Families of rows that turns and mirrors carry onto each other, the same ones carrying the whole set onto itself: the rest of each named row's family, in list order
5 families of 6 rows
Reto: [ 20.0 -16.4  -0.2  15.2  -3.2 -15.0  -5.3   1.3   7.7  -7.4  -2.4   6.3
  -6.2  -3.0 -12.7  -8.4  15.8]
Memun: [ 11.0 -21.0  -1.2  15.7  -4.4  -8.2  -7.5   3.3  18.3  -3.3   4.3  -1.8
  10.2   7.2 -11.8   2.4  18.4]
mazeg: [  6.6  14.2  -7.5  -6.9   0.8  -1.4   8.8 -13.1   9.7 -15.0   2.9  19.2
  -9.1  12.0  21.0   9.5  -3.4]
gaz: [  0.1   3.0 -12.0 -10.1   2.5  12.1   9.5 -15.4  19.8  -1.2   2.3   8.9
  -5.5  12.7  28.0   4.1  -7.4]
Vura: [ 11.6 -25.2   2.1  13.6   4.9  11.8  -0.1   8.4   7.8  -4.2  -2.0   0.4
  10.3  -0.5  -1.9 -14.3  29.7]
seduk: [-10.6  13.4  -6.2 -19.3  16.7  18.4   7.4   7.6  12.2  -1.4  -2.8   6.7
  -0.8   7.3  19.2   8.8   4.6]
popu: [  5.2  17.3  -1.7 -15.3  22.6  11.4  10.1  -3.0  16.4  -0.4   4.5   4.3
   1.4  -1.6  11.6  -3.2 -17.2]
Rigas: [-12.0   8.5   6.1  -9.4  16.5  14.2   4.4   1.9  -0.6   5.8   8.0  15.7
 -21.1   0.7   9.6   6.5  -5.4]
nizi: [-10.3   5.8  -7.5 -13.6  21.0  16.8   4.7 -13.2   3.9   0.2   8.1   5.0
 -17.4  10.0  18.9  -5.6  -4.1]
rik: [  1.0 -17.7   2.8  12.9  13.6  -3.8 -12.2   5.1   2.1  -1.9  10.5  -5.8
  -1.6   4.9 -20.1  -7.4  22.0]
Los: [ 11.3 -12.7   0.5  18.7  13.6  12.1   1.4  -6.5   2.4 -15.0  11.6  -4.5
   9.4 -11.9 -15.1 -17.1  14.8]
Getet: [ 20.7 -14.7   3.2  17.3   2.7  11.8   2.1  -2.3   5.6 -16.0  12.8   1.7
   2.9  -9.2 -17.0  -0.5  21.0]
nav: [ -0.6  11.7  -3.9 -10.9   7.7  -2.1   2.4  -4.6  -7.4  -9.6  14.7  23.1
 -12.1   6.1  17.3  -2.4  -5.3]
Gipuf: [ -8.5   6.9  -4.9 -23.3  13.4  15.7   3.7  10.7   6.7   0.8   2.4  15.3
   5.6   5.5  19.7  -0.3   0.6]
revo: [ -8.3  21.8  -8.7  -3.1  16.1   1.0   8.2 -13.3   2.4 -11.7   4.7   7.2
 -10.6   6.9  19.9  -1.7  -6.6]
sinu: [  8.1 -19.3   3.7  22.9   2.0   1.0   1.2 -10.8  21.6 -13.0  -9.2   4.8
  16.9   6.1  -7.1  -7.8  12.4]
kota: [ 13.6  -8.1  -2.2  25.6   3.8  11.0   6.5  -6.6  14.2 -14.0   7.0 -10.3
  11.7 -12.0 -10.6  -2.7  14.7]
Meke: [ -4.7 -10.1   9.7  22.9  22.6   7.7  -1.5  -6.8   5.0 -10.6  -2.8  -5.7
  -4.4   3.7 -18.3  -7.5  20.9]
mese: [  0.6  -0.4   0.5  -9.0  -4.2   7.2   7.4  -1.8  16.3   3.8   2.6  25.5
   0.3   3.1  21.0   6.3 -14.7]
Mot: [ 12.5  11.2   3.6 -23.9  21.2  12.6   6.0   1.5   7.9  -1.6   9.9  16.4
  -7.5   2.1   4.6  -1.3 -11.6]
gumab: [ -0.6  -0.3  -4.3 -15.9   1.3  11.1   3.4  -1.6   2.7   5.0  17.7  17.7
 -16.3   7.8  21.4   7.2  -2.7]
zugu: [ 12.2  -6.4  -5.5  23.7   5.1 -11.9   0.1  -7.7  17.7  -9.3 -12.9 -10.0
  -5.2  -2.4 -10.3  -7.2  14.6]
tufig: [ 14.7  16.1   1.0 -16.7  11.3  11.2  11.5   1.9  19.6  -0.6   5.5  10.1
  -5.5   1.7   9.7  13.6 -10.9]
febi: [ -1.5   6.0  -5.2 -25.5  12.4  18.2   5.8   5.2  13.6  -5.3  -4.2  17.6
   1.8  12.3  18.1   6.8   5.5]
zuvaz: [  4.9  -9.1  -1.5  19.3  12.5 -12.8  -6.2   0.3   1.0  -4.1  -1.1  -5.7
  -8.2  -8.2 -13.6 -19.3  13.0]
telam: [  0.6 -14.5  -4.4  18.0  14.8  -2.8  -5.6  -8.9  19.1  -8.4  -5.2 -14.4
   9.1   9.3 -13.1 -10.7  17.3]
nubo: [  9.9 -18.7   1.1  17.7   7.7  14.9   3.7   4.7  13.4  -6.3  -7.4  -8.6
   4.3   0.9  -2.7  -5.2  34.2]
pezu: [  1.4 -17.3  11.0  23.7  -2.1  -1.9  -4.7  10.5   3.2   0.1  11.1   6.7
   5.0  -5.2 -11.9   1.3  15.5]
Zegun: [ -5.7   6.8  -0.9  -9.8  20.4  16.6  10.4 -18.7  18.0  -6.3 -12.0  13.6
  -9.8  11.2  14.3  -2.4  -8.8]
vebu: [  2.4 -17.7   1.0  20.0   8.8  12.1   1.0  10.5   6.7  -0.4  -0.4 -10.1
   8.4  -5.7  -0.7 -12.4  28.9]

The rest of the family of Mot: popu, Los, Getet, kota, tufig
The rest of the family of pezu: Rigas, sinu, Meke, mese, Zegun
The rest of the family of revo: Reto, mazeg, nav, zugu, zuvaz
The rest of the family of rik: Memun, gaz, nizi, gumab, telam

Families of rows that turns and mirrors carry onto each other, the same ones carrying the whole set onto itself: the rest of each named row's family, in list order
4 families of 8 rows
neb: [ 16.0  -5.8 -18.8  -2.6  18.2 -32.8  -8.0 -18.7 -17.1 -11.2]
lebub: [ 19.4 -10.9   4.2  -5.5   1.5 -32.9 -11.9   5.9 -15.4   4.4]
tuzi: [ 29.7   5.5   3.6   6.4  -8.8 -47.1  -5.1  -9.0  -3.1  -7.2]
boka: [ 27.7   5.9   1.5  -4.1   1.3 -39.9  -2.2 -27.8   1.8  -7.6]
beka: [ 17.9  13.4 -17.0   7.2 -10.3 -24.1   4.7 -29.4 -11.4 -18.6]
Mer: [ 11.2  -3.5   1.3  -2.2   2.7 -26.7 -11.4  18.4  -1.9  -7.4]
ped: [ 17.0   6.0   7.6   7.5 -24.2 -10.4 -10.0  -1.1   4.6 -14.7]
Sode: [ 27.9 -16.2 -14.2   0.4 -20.1 -26.7  -6.2  -5.2 -19.0 -14.3]
sos: [  5.9  16.8   2.8   4.8  13.9 -17.1 -12.2 -14.7   7.2 -10.3]
zugez: [ 17.9   3.1 -20.1 -10.8  -9.0 -16.7  -5.8 -21.3   7.0 -27.7]
pafe: [  3.7  -8.9  12.6   8.2   1.1 -23.7 -12.7  -3.5 -12.3   7.6]
burag: [ 29.2  -1.8  15.2  -8.4  -7.6 -25.4   3.0 -21.6  -6.0  -5.1]
Tosu: [  3.7  -8.9 -27.6  -1.3   1.1 -29.2 -10.4 -20.1 -11.0  -2.8]
dilud: [ -0.1   9.5   8.2  -1.2   8.6  -9.7  -5.8 -22.9   2.1 -14.4]
busuv: [  9.7  -2.7  12.2  -4.7 -22.5 -10.4 -13.6  -0.7   0.5 -19.4]
keka: [  9.5  -7.5  -9.4  -0.7  10.8 -34.8  -7.4 -31.3 -16.5  -6.3]
Duvo: [ -1.6  -7.1  -8.3   5.2  -9.9  -6.3 -13.5   5.5 -15.9 -18.4]
pov: [ 15.2  -1.1  -9.7 -13.5 -12.2 -21.4  -7.8 -28.7  -3.7 -32.7]
Zusug: [  6.7  10.0 -10.9   6.3 -10.2 -13.7  -3.7 -28.0   0.6 -29.8]
Vapa: [ 23.0   4.2   2.7   3.3 -13.4 -20.1  -0.9   1.5 -10.6 -36.4]
kasa: [  5.7   5.5 -18.9   2.1   5.8 -30.5  -5.5 -12.5  -3.0  10.4]
sasa: [ 15.4  -2.3   9.0  16.1   2.8 -26.7 -12.4   1.9 -19.4   1.8]
Vumo: [ 22.6   7.5  21.4   2.0  -9.4 -17.2  -4.8  -2.2  -3.5 -22.6]
taki: [ -2.1  -9.5 -15.3  13.6  -2.2 -20.6 -19.0   0.3  -2.8 -24.2]
Velo: [ 35.4  10.1   3.6  -8.4  -4.1 -23.3   0.4 -20.0  -9.7  -1.0]
Veru: [ 14.5   3.7   3.5   9.7   2.4 -16.7  12.7  -9.3  12.0 -10.9]
Guve: [ -0.6   3.4 -19.3  -1.4   1.0  -3.7  -1.6  -2.2 -10.4 -19.6]
kol: [  1.6  -2.3   3.7  10.8  16.9 -17.3   0.8 -11.1   3.6  -6.9]
Divug: [ -9.9  -8.2 -12.8   3.6  -4.1 -20.1 -23.2 -10.5 -10.5 -20.2]
dito: [ 24.4   1.4 -10.8  -9.7 -26.4 -29.5 -16.2 -11.3 -18.2 -19.3]
gonon: [ 19.1 -19.9  -5.4  -4.2 -20.0 -36.3 -15.0  -9.0 -17.4 -11.7]
detud: [ 15.2   5.7 -19.3  -4.7 -10.4 -33.8 -19.8  -1.5 -25.8 -15.0]

The rest of the family of Vapa: tuzi, beka, Mer, kasa, Veru, Guve, detud
The rest of the family of zugez: neb, ped, Sode, sos, sasa, taki, Velo
The rest of the family of keka: pafe, burag, dilud, busuv, pov, Divug, gonon

Families of rows that turns and mirrors carry onto each other, the same ones carrying the whole set onto itself: the rest of each named row's family, in list order
4 families of 8 rows
lek: [  0.8 -10.4   2.5  -0.1   3.8  -6.2   8.1   5.9  -4.1   1.0 -24.5  -4.8]
gugab: [  5.2 -11.6  -3.1  -4.3  -1.3  -9.3   8.4   5.2  -3.2  -2.0 -20.4  -7.6]
kizus: [  4.1  -5.0  10.2  -6.0 -14.6 -30.4 -23.7   2.7   6.2   4.2 -18.7  14.0]
fom: [  3.2  20.0   6.0  11.3 -14.9   1.9 -19.5  10.5  -0.3  -1.5  -6.5  -6.4]
soro: [  4.6  21.9   4.9  13.8 -20.0  -2.6 -18.2  -1.2  -1.9   1.9  -9.3  -3.9]
robom: [ 12.2  12.9  19.5   1.5 -10.5 -17.2 -25.1  -0.7   9.5 -10.5  18.4  15.2]
Guna: [  8.9  12.8  25.1   5.5  -7.7 -16.1 -22.0   2.7  12.0  -6.7  19.4  17.9]
Nuno: [ 10.0   7.8  16.7  -2.8   7.7   4.5   8.6   3.9  -4.8 -17.7   9.9  -6.4]
funo: [  2.1   1.1   6.2 -10.1 -11.8 -27.1 -22.6   7.2   6.5   3.6 -20.3  15.3]
miz: [ 25.9  -6.1  12.5  -3.1   3.6  -5.2 -21.0  -9.0   1.1  13.0   1.4  -3.1]
sono: [ 28.4  -1.6   8.3  -6.6   4.5  -9.4 -20.4  -6.2   1.2  13.6  -2.6  -0.3]
vika: [  7.7 -20.9  11.7  -7.0  11.1 -23.6  -1.0   8.2   8.1  -9.6   7.5  14.9]
befu: [  4.9  23.0  10.1   9.8 -18.4   1.9 -14.9  -5.1  -2.6  -0.1 -15.0  -4.7]
zosu: [  9.1 -18.8  16.9 -11.8  12.1 -19.7   1.3   4.0   9.1 -11.7   4.6  13.3]
Zofe: [ 24.7  -1.8   4.8  -1.1   9.5  -9.5 -22.9  -8.3  -3.8   8.1  -1.1  -8.3]
Kemig: [-16.0   5.1  12.5   7.8 -10.7 -13.3   3.7  10.3   5.7 -24.2  -2.5   9.7]
Nakuv: [ 10.0 -17.5  16.6 -10.3  10.0 -25.4   2.7  -6.4   6.2  -8.6   0.0  15.8]
Fugiv: [-12.2   8.3  10.6   5.4 -11.0 -17.8   3.6  11.3   5.4 -24.0  -7.6  13.5]
Fab: [  2.0  10.9  25.6   1.1   0.1 -11.8 -22.0  -1.7   9.3  -1.1  19.4  14.8]
Tebo: [-11.3   6.0  16.7   2.7 -16.5 -14.3   5.6  13.1  10.2 -17.2  -4.3  18.1]
nulon: [  8.7  16.0  24.3   6.8  -6.2 -12.9 -25.2  -1.8  10.9  -8.1  14.2  16.2]
zufu: [-15.0  12.0   9.3   7.2  -7.8 -19.9   2.5   7.3   7.5 -22.2  -4.1   7.9]
biv: [ 11.3 -18.0  12.0 -11.3   9.7 -20.6  -2.2   1.0  12.9 -12.4   8.2  17.5]
lak: [  3.5  -4.4   7.3   3.9 -15.3 -27.4 -24.5   0.4  10.4   6.8 -16.7  15.2]
zok: [  9.3   8.5  10.9   8.4   6.7   8.1   5.3   2.3  -0.1 -14.3  12.3  -5.3]
vatap: [  0.6  -1.2   9.2  -3.8 -13.4 -32.1 -23.9   5.4  12.6   0.9 -18.5  11.7]
Fidig: [ 29.4  -9.0  12.4  -5.7   0.6  -3.6 -19.3  -3.7  -1.1  12.5  -2.6   1.3]
Vumar: [13.0  3.7 13.7  5.8  7.4  8.9  6.2 -2.2 -5.6 -9.4 12.3 -2.1]
nibap: [  2.7  21.8   9.4  12.9 -16.2  -1.7 -15.4   4.1  -4.3   2.4 -14.0  -8.2]
Vos: [  5.3 -10.1  -3.9  -3.2   0.3  -6.5   4.3   1.0  -5.3  -3.3 -26.8  -5.8]
zer: [ 11.4  -8.3  -4.5   0.6  -6.4 -11.1   5.7   6.1  -3.1 -10.3 -26.3  -5.7]
mufu: [ 11.5   0.7  14.7  12.7   5.3   6.0   5.8  -2.5  -1.8 -13.5  14.1  -5.2]

The rest of the family of sono: gugab, Kemig, nulon, biv, vatap, Vumar, nibap
The rest of the family of Nakuv: fom, Nuno, Zofe, Fab, Tebo, lak, zer

